[[-10   3  33 -48  -1 -18]
 [ 10  -4 -44  15   5  30]
 [ 11   2   0  46  17   6]
 [-11   5  42  -4  -4 -28]
 [ 37  10  -7  -5  16  13]
 [-31  11   9 -24   3  -9]
 [ 32  16  -7 -17  21  11]
 [-21 -14  -8  16  -8  16]
 [  3   9 -21  27  -5  10]]
11

[[207 204 888 886 357 264]
 [866 865 227 223 430 742]
 [830 822 258 264 692 718]
 [205 206 880 889 611 450]
 [866 847 226 226 815 572]
 [883 883 212 217 333 819]
 [427 399 665 639 745 330]]
830

[[506 440 598 441 525 491 311 335 299 421 441 444 455]
 [439 594 387 464 415 385 755 527 325 225 581 277 403]
 [372 372 348 783 294 465 128 646 515 233 179 431 484]
 [475 252 533 406 450 439 435 371 175 548 346 664 489]
 [237 660 495 387 169 583 474 342 543 556 594 519 383]]
372

[[3 5 5 4 5 4]
 [6 3 6 3 7 6]
 [8 8 2 8 2 2]
 [6 3 6 3 6 6]
 [2 5 3 2 3 3]
 [7 8 2 7 2 2]
 [7 5 4 7 4 4]
 [3 6 6 5 6 4]
 [6 4 6 3 7 6]
 [3 4 4 3 4 4]
 [4 4 4 4 3 4]]
8

[[ -3 -12 -10  -3  -5 -23 -45 -20 -25   7 -17 -24   3  10 -14]
 [-24 -37  13 -26   7 -16  -4  -7 -23 -37 -15 -17   9 -19  26]
 [  2 -24 -12  10 -26 -25 -27   2 -17 -16 -23  20  11  -1 -14]
 [  0 -27   8  -3 -20 -17 -26 -18 -21   4  24 -11 -35 -18  11]
 [ -7  -3  -3 -32 -25 -16  10 -28 -10  13 -26   2  19 -36   8]
 [-23 -32   1  -1 -15   8  -8  16   8 -12 -39 -13 -18 -26 -26]
 [  4 -12 -29  -7 -15 -16   3   1 -21  -9 -15 -25   4 -36 -26]
 [  5 -26 -26 -22 -21 -26   0  16   2   3 -14 -32 -17  -4  12]
 [ 24   5 -20   3   2 -43  -6   0  -3 -26 -18  -5 -27 -27  13]]
2
---
|  1.57 |  3.34 | -6.36 |  3.09 | -1.78 |
| -0.06 |  2.73 | -4.51 |  1.84 | -1.09 |
⇒ 2.73

| -2.44 | -2.47 | -0.27 |  7.10 |  6.50 | -4.73 | -3.03 |
| -3.22 | -6.75 |  5.47 |  1.60 | -1.76 |  5.43 | -1.91 |
⇒ -6.75

|  1.45 |  3.05 | -0.97 |  7.48 | -0.99 |
|  4.20 | -1.24 | -0.97 |  7.48 |  2.28 |
⇒ -1.24

| -0.53 |  5.08 |  1.87 |  6.46 |  6.46 |  4.65 |
|  1.20 | -2.89 | -2.34 | -5.01 | -1.95 | -3.56 |
⇒ -2.89

| -3.63 |  3.36 |  3.27 | -5.96 | -0.08 |
|  0.23 |  3.66 |  4.03 | -1.33 | -5.56 |
⇒ 3.66

|  0.20 |  2.79 | -1.97 |  3.38 |  1.16 |
|  0.23 | -0.12 | -3.22 |  6.49 |  2.28 |
⇒ -0.12

| -6.60 | -0.31 |  2.35 | -4.26 |
| -0.12 |  2.86 | -0.86 |  0.46 |
⇒ 2.86
---
| -3.76 |  1.45 | -5.51 |  1.88 | -0.49 | -> -0.49, -3.76

|  4.52 | -3.70 |  0.33 | -0.87 |
| -0.90 | -2.38 | -5.89 |  1.97 |
-> -0.87, -0.90

|  2.74 | -5.81 |  3.00 | -2.72 |  5.13 |
|  2.05 |  1.81 |  1.18 | -1.90 |  1.90 |
|  2.06 |  4.12 |  1.70 |  0.05 | -3.50 |
-> 5.13, 2.06

| -3.71 | -1.38 |  4.54 | -3.71 |  1.05 | -2.39 |
| -6.93 |  0.31 |  4.55 | -6.93 |  4.63 | -1.59 |
-> -2.39, -6.93

| -1.30 |  2.13 |  4.49 | -3.70 |
|  3.93 |  2.34 |  1.38 | -6.29 |
|  0.24 | -1.93 | -2.52 |  3.85 |
-> -3.70, 0.24

|  0.43 |  0.25 | -5.80 |  2.56 | -> 2.56, 0.43

| -2.82 | -2.56 | -6.45 |  2.21 | -> 2.21, -2.82

| -1.72 | -6.88 |  2.04 | -1.36 | -> -1.36, -1.72
---
|  6.41 |  1.23 | -3.15 | -7.09 | -5.46 | => 6.41, -7.09

| -2.11 |  0.35 | -1.47 | -5.68 |  1.37 |  0.00 |  1.13 | => 1.37, -5.68

| -1.49 | -5.36 |  5.05 | -2.47 |  1.86 | -7.70 | => 5.05, -7.70

| -4.96 |  2.52 | -5.72 | -3.93 | -3.72 | -5.45 | -1.88 | => 2.52, -5.72

|  3.23 | -1.07 | -3.35 | -4.80 | -1.79 |  4.28 |  6.53 | => 6.53, -4.80

|  1.20 | -0.46 | -1.71 | -0.01 | -4.06 | -1.81 |  0.27 |
|  1.73 |  7.51 |  1.86 | -0.44 |  2.55 | -2.26 |  2.55 |
=> 7.51, -4.06

|  1.68 |  7.43 |  2.37 | -4.24 | -0.40 |  7.68 |  3.13 |
| -2.70 | -5.82 | -0.06 |  5.51 |  1.37 | -7.33 | -4.83 |
|  3.34 |  4.00 | -1.87 | -6.21 | -2.11 |  6.57 |  5.80 |
=> 7.68, -7.33
---
[[ 7.43  4.58 -2.79  2.28]
 [ 3.17  7.53 -0.36 -5.11]
 [-7.23 -5.04 -2.09 -1.89]] Out: 7.43

[[ 1.57  6.27 -3.69  3.55  7.62]
 [-3.02  0.30  1.44  1.00  0.37]
 [-0.27 -2.67  0.47  4.47  1.53]] Out: 6.27

[ 2.97  7.32 -0.44 -1.30] Out: 2.97

[ 1.40  7.72  7.19  5.20  4.66 -0.29 -0.95] Out: 7.19

[-4.10  2.95 -0.78  6.44  2.37 -0.85  0.19] Out: 2.95

[[-2.06  4.28  4.72  3.91  2.04  5.31  0.46]
 [ 1.58 -5.81  2.96  3.49  3.54  3.09  2.32]] Out: 4.72

[[ 0.73 -0.69 -3.18  3.31  2.37  3.71]
 [-1.16 -3.38  2.59  5.06  7.54  5.54]
 [-1.35 -3.45  0.17  0.06  2.49  1.14]] Out: 5.54
---
[ 79  90 153  44 190 243]	79
[3690 4808 2756 1027 9298 4013 6882]	3690
[81 39 19 25 45]	81
[8 4 4 1 1]	8
[894 374 288 492 451 625 235]	894
[ 50  72  96  67  28 223]	50
[ 45 168 845 799 983 569 655]	45
[1927 9417 4093 3622 1291]	1927
---
[[ -8.9   1.6   5.4  10.5]
 [  9.2   9.8   3.2  11.7]
 [-18.4 -11.7  -0.9  19.5]] result: 1.6

[ 0.176 -0.135  0.172 -0.098] result: -0.135

[ 13.580  -6.420 -13.421   1.255] result: -6.420

[[  32.6   -0.2   17.0   11.8]
 [ 183.1 -130.6  -62.1 -169.4]
 [  37.2  143.9   84.2   99.0]] result: -0.2

[ 0.100 -0.149 -0.141  0.163] result: -0.149

[-1.281  1.148 -0.016 -1.202] result: 1.148
---
array([9545, 4392, 1363, 2120, 2427, 8469]): 1363

array([[4, 8, 8, 8, 4],
       [8, 4, 5, 2, 2]]): 8

array([6368, 2597, 5129, 4962, 9226, 7474]): 5129

array([3443, 5672, 4274, 8015, 2386]): 4274

array([648, 234, 800, 454, 101, 814]): 800

array([95, 14, 64, 22]): 64

array([ 29,  35,  34, -41]): 34

array([[6, 4, 7, 4, 9, 3],
       [7, 2, 2, 4, 6, 3],
       [5, 6, 6, 8, 5, 2]]): 7

array([[5733, 1604, 8563, 8287, 5365, 3366],
       [6662, 6315, 5423, 5378, 4793, 5849],
       [8317, 8502, 4613, 5166, 6615, 7350]]): 8563

array([ 36,  59, 208,  53]): 208
---
| -3.16 | -4.40 |  3.28 |  6.38 | gives 6.38
| 6.99 | 2.64 | 0.78 | 7.56 | 5.46 | 3.32 | gives 3.32
| -6.72 |  1.38 |  1.70 | -6.10 | gives -6.10
|  6.49 | -5.47 |  2.97 |  0.84 | gives 0.84
| -5.72 |  0.13 | -3.71 |  2.05 | gives 2.05
| 4.95 | 0.89 | 7.48 | 0.99 | 6.19 | gives 6.19
| -3.92 | -2.19 | -6.95 |  0.98 | -2.54 |  2.28 | -4.50 | gives -4.50
| 2.72 | 2.83 | 2.09 | 5.78 | gives 5.78
